In the rows, zero is written as 128.
M: rows in several groups, each row roughly a mix of its group's directions (one row in no group)
M (103 x 10)
[[148 189 131 131 106 120 101 103 139 138]
 [119 151 132 100 113 119 139  68 116 153]
 [153 178 145 139 107 125 103  89 132 125]
 [129 105 112 124 169 113 127 184 140 143]
 [131 145 134 139  70 145 122  95 105 149]
 [117 123 119 119 171  77 132 121 158 108]
 [148 103 152 133 176 102 117 149 150 105]
 [124 114 151 155  67 156 139 128 135 130]
 [109 111 116 142  90  83 146 147  96 120]
 [129 143  93 127 133 141 109  96  72 127]
 [140 154 157 140  87 171 125 101 133 137]
 [136 131 132 154  82 139 140 176 119 155]
 [124 110  63 140 108 121 103 113 118 135]
 [152 105 130 113 179  98 120 129 150 100]
 [144  87 117 141 136  85 129 121  90 152]
 [125  96 123 166 100 136 145 170 111 106]
 [136 163 122 126 125 179 140 160 110 100]
 [156 105 127  66 126 143 111 114 129 112]
 [108  84 111 118 164 122 148 169 133 123]
 [130 146 145 117 101 121 112  73 127 164]
 [107  79 122 167 128 111 142 163 129 117]
 [143 163 142  96 138 157 108  88 148 114]
 [118 146 144 108 149  98 123 123 186 110]
 [114 126 126  85 133 163 142 121  99 171]
 [142  89 147  95 131 117 133 111 100 170]
 [132 102 179 106 127 132 118  90 157 122]
 [112  92 110 128 183 115 148 129 136 103]
 [147 122 126 136 173  81 124 163 118 119]
 [116 120 106 125 173 171 116 101 111 150]
 [159 154 137 116 172  90 132 110 123 103]
 [145  95 128 148 114  98 142 162  87 109]
 [124 172 127 116  91 170 122 101 119 140]
 [136  83 116 141 112  81 152 150 112 135]
 [124  67 105 108 140 130 150 135 101 114]
 [144 123  65 120 104 114 154 118 114 116]
 [122 143 101 105 181 114 103 114 143 153]
 [171 139 159 103 138 134 115  91 153 111]
 [125  97 109 138 150 116 137 169 149  84]
 [169 154 139  80 151 138 122 106 113 121]
 [139 156 128 129 131 179 118  86 149 108]
 [135 143 141 121 108 148  91 102 125 181]
 [166 130 133  89 119  90 137 113 112 161]
 [104 120 132 174 143 160 124 173 136 140]
 [110 131 117 143 157  78 117 100 136 162]
 [129 134 140 161  69 150 141 136 113 108]
 [106 107 101 161 106 139 150 167 120 100]
 [102 167 117 117 103 132 139  86 155 106]
 [116  69 107 136 146 138 160 140 109 139]
 [124  75 113 138 162 116 152 147 106 109]
 [124 110 156  83 115 117 130 103 128 175]
 [129 170 136 121 101  91  95 113 121 158]
 [130 135 152 102 143 164 114  78 154 132]
 [134 134 136 116 170 146  93 108 139 174]
 [118 173 108 132 152  89 111  95 135 122]
 [ 89 161 135 121 137 156 112 106 154 163]
 [ 92 131 112 133 138 145  80 142 163 106]
 [133  95 100 100 164 147 129 169 125 118]
 [123 178 137 103 147 159 104 115 153 147]
 [110 169 143 109  95 155 120 113 112 163]
 [137 151 146  91 132 154 100 112 174 122]
 [143 163 148 106 108 144  81 122  97 122]
 [ 94 137 109 113 141 152 131  86 111 168]
 [130 145 111  99 173 123  97 118 169 127]
 [ 93 145 156 135 155 166 127 136 168 122]
 [107 165 126 112 131 169 117  83 123 144]
 [118 149 131 118 105 157  94 101 140 174]
 [102 116  90 132 160  88 137 144  98 134]
 [118 105 102 108 168 109 167 144 110 107]
 [143 154 131 132  93 123 130  82  88 146]
 [114 166 138 131  96 138 120  84 124 163]
 [135 168 147 100 104 169 114 101 137 137]
 [143 102 126 122 175  79 127 150 129 118]
 [140  88 122 130 170 114 156 137 167 118]
 [101 125  84 128 139 100 144 102  88 137]
 [156 159 112  82 126  95 121 158 123 124]
 [132 125 141 105 179  90 101 123 155 132]
 [144  89 146 141 101  95 152 119 108 160]
 [164 152 129 130 106  78 133 140 100 106]
 [123 152 117  88 153 142 119  74 128 137]
 [110 115 124 168  86 133 142 172 116 135]
 [154 143 113 151 121  65 124 127 107 126]
 [103 166 112 134 117 106 130  83 158 111]
 [137  89 109 144 117 122 155 160 101  92]
 [136 105  89 133 163  82 144 131 108 123]
 [146 178 178 116 131 132 128 101 133 128]
 [117 147 135  91 138 157 117 101 178 133]
 [177 122 133 105 152  88 124 130 142  98]
 [107 110 129 140 117 183 143 146  92 110]
 [167 141 126  90 150 110 103  90 136 120]
 [ 68 148 130 148 126  92 138 138 124 111]
 [160  93 137 134 137 165 154 151 145  98]
 [107 170 142 108 100 161 118  96 118 146]
 [167 148 166 128  99 114 130 132 110 166]
 [142 121 127 170 119 101 165 156 138  94]
 [165  93 124 122 130  88 140 148 117  92]
 [107 181 100 126 113 115 118  88 119 124]
 [ 80 139 105 136 101 159 141 112  98 141]
 [104 113 108 122 181 112 143 109 164 131]
 [126 164 138  90 145 120  89  99 153 133]
 [135  82 145  80 150 140 126 139 151 115]
 [130  87 116 131 149  90 147 149 109  92]
 [151  78 129 145 127  96 145 158 109 146]
 [156 128 131  81 130 162 119 108 160 107]]
which group is each row in? (one row of each group first)
[127 135  93 137 110 116 131 178 130  85] => (88)
[150 122 160 126 121 182 133 145 165 131] => (86)
[140 145 144 120 168 126 115 149 173  93] => (12)

[122  91 130 145 109 127 135 156  77 153] => (86)
[137 123 144 121 165  79 119 134 171 134] => (86)
[ 99 125  97 123 112  92 146 125  84 151] => (88)
[149 147 147 133  63 129 139 114 110 139] => (88)
[159 145 151 125 104 164 116 161 164 119] => (88)
[140 177 154 107 130 127 115  82 139 140] => (12)
[144  71 115 144 150 114 157 151 114 120] => (86)
[158 149 131 127  75 137 142 119 165 147] => (86)
[116 124  97 139 116 136 152 101  95 177] => (88)
[129 159 111 108 158 161 106  84 141 128] => (86)
[100 107  98 152 136 127 159 169 120 102] => (12)
